One turn sends every row of this set to another row. A few are shown first. Where does it send the rows asked after them?
Bizo: [  2   2   3  23 -20   9  11 -13  -4 -20 -10  -1  -7 -22  -1 -13  11   0
 -23   7   0   2   6 -23 -14  21   5   8]
Kino: [  6   9   7  16 -16  10  12 -18  -1 -19  -4  -6  -4 -13   1 -13   8  -2
 -26   4   4   1   8 -25 -14  31  11   8]
Dup: [ 10  23 -14  -9  -1   3  -7 -28  13  -7   2  -1   0  24 -10   9  -4   5
  -4   6 -23   6   8  -3   1   1   5   8]
Zup: [ -3   1  27 -10   3 -13   8 -18 -12  -5 -16  13  16   3  -8  -8   2   6
   8   8 -23  11   7  -5 -13 -11  -2   2]
Fomar: [ -2   9   2  -9   2 -24   8  23  25  -2  -5   4  -8  -9   9  14   1   5
   5 -13  20  -2   3  -3 -20  14   8  -5]
Nelor: [  8  10  -5   6  19  13  -8  16   4   7  -6   8  -8  -4   6   1  -1   5
  -9  15  31   0   5  -6   6   2 -13 -16]
sapas: [  1   2  29 -12  -1 -11  14 -19  -9  -3  -7   4  24  12  -2  -3   2  -1
   3   6 -17   2  14 -13 -17  -8  11   1]
Bev: [ -3  -4  26  -5  -5 -12  14 -15 -12  -4 -12   9  22   2  -4  -3   5   1
   5   8 -22   3  12 -11 -17 -17   4   1]
mave: [  1   7  30 -17   7 -12   8 -23  -9  -4 -11   7  19  12  -6  -8  -1   4
   6   6 -19   9  10  -7 -13  -2   5   2]
pev: [  6   5  -7  11  12  13  -4  19   2   8  -5   7  -6  -8   8   5   2   2
 -11  15  30  -3   7  -9   4  -5 -12 -17]
Raz: [ -3   5   0  -5  -1 -25   9  26  24  -2  -6   5  -8 -14   9  15   2   5
   5 -11  19  -3   3  -3 -21   9   6  -5]
misuf: [  9   8  -5   9  11  15  -2  18   5   9   1   3  -2  -2  11   7   1   0
 -13  14  33  -8  10 -12   2  -1  -5 -17]
varef: [ -4   6  -1  -6   2 -25   6  25  23  -3 -10   7 -11 -14   7  12   2   8
   7 -11  18   1   0   0 -18  10   2  -5]
vani: [ 10  14 -16  -1 -14   4   1 -22  11  -6   8  -5   8  20  -5  18   1  -3
  -8   7 -22  -4  14 -10  -5 -11  13   6]
Dabo: [  1   7   3  19 -12   8   5 -17  -4 -22 -15   2 -13 -22  -5 -19   8   6
 -20   7  -1  10   1 -18  -9  27  -2   9]
Sar: [ -2   9   1 -10   5 -25   5  23  25  -3  -8   6 -11 -10   7  12   0   8
   6 -12  19   1   0   0 -18  15   3  -4]
Kobev: [  5  14   7  11  -8   9   6 -21  -1 -20  -9  -2 -10 -13  -3 -19   6   5
 -22   4   3   8   4 -19 -10  36   5  10]
nudaf: [  4  15 -19   1  -5   1  -9 -22   9 -10  -8   7  -5  10 -14   8  -1   9
   0  10 -29  11   3   2   2 -12  -6   8]
sare: [  4   6 -21   9 -18   2  -1 -17   7  -8  -2   2   3   7  -9  16   4   1
  -3  11 -28   1   9  -5  -4 -23   1   7]
til: [ 10  13  -3   3  18  15  -6  14   6   9   0   3  -5   2   9   3  -2   2
 -12  13  34  -4   8  -9   4   6  -7 -17]

misuf -> pev
mave -> sapas
Now these:
vani -> sare
Kobev -> Kino
Raz -> varef

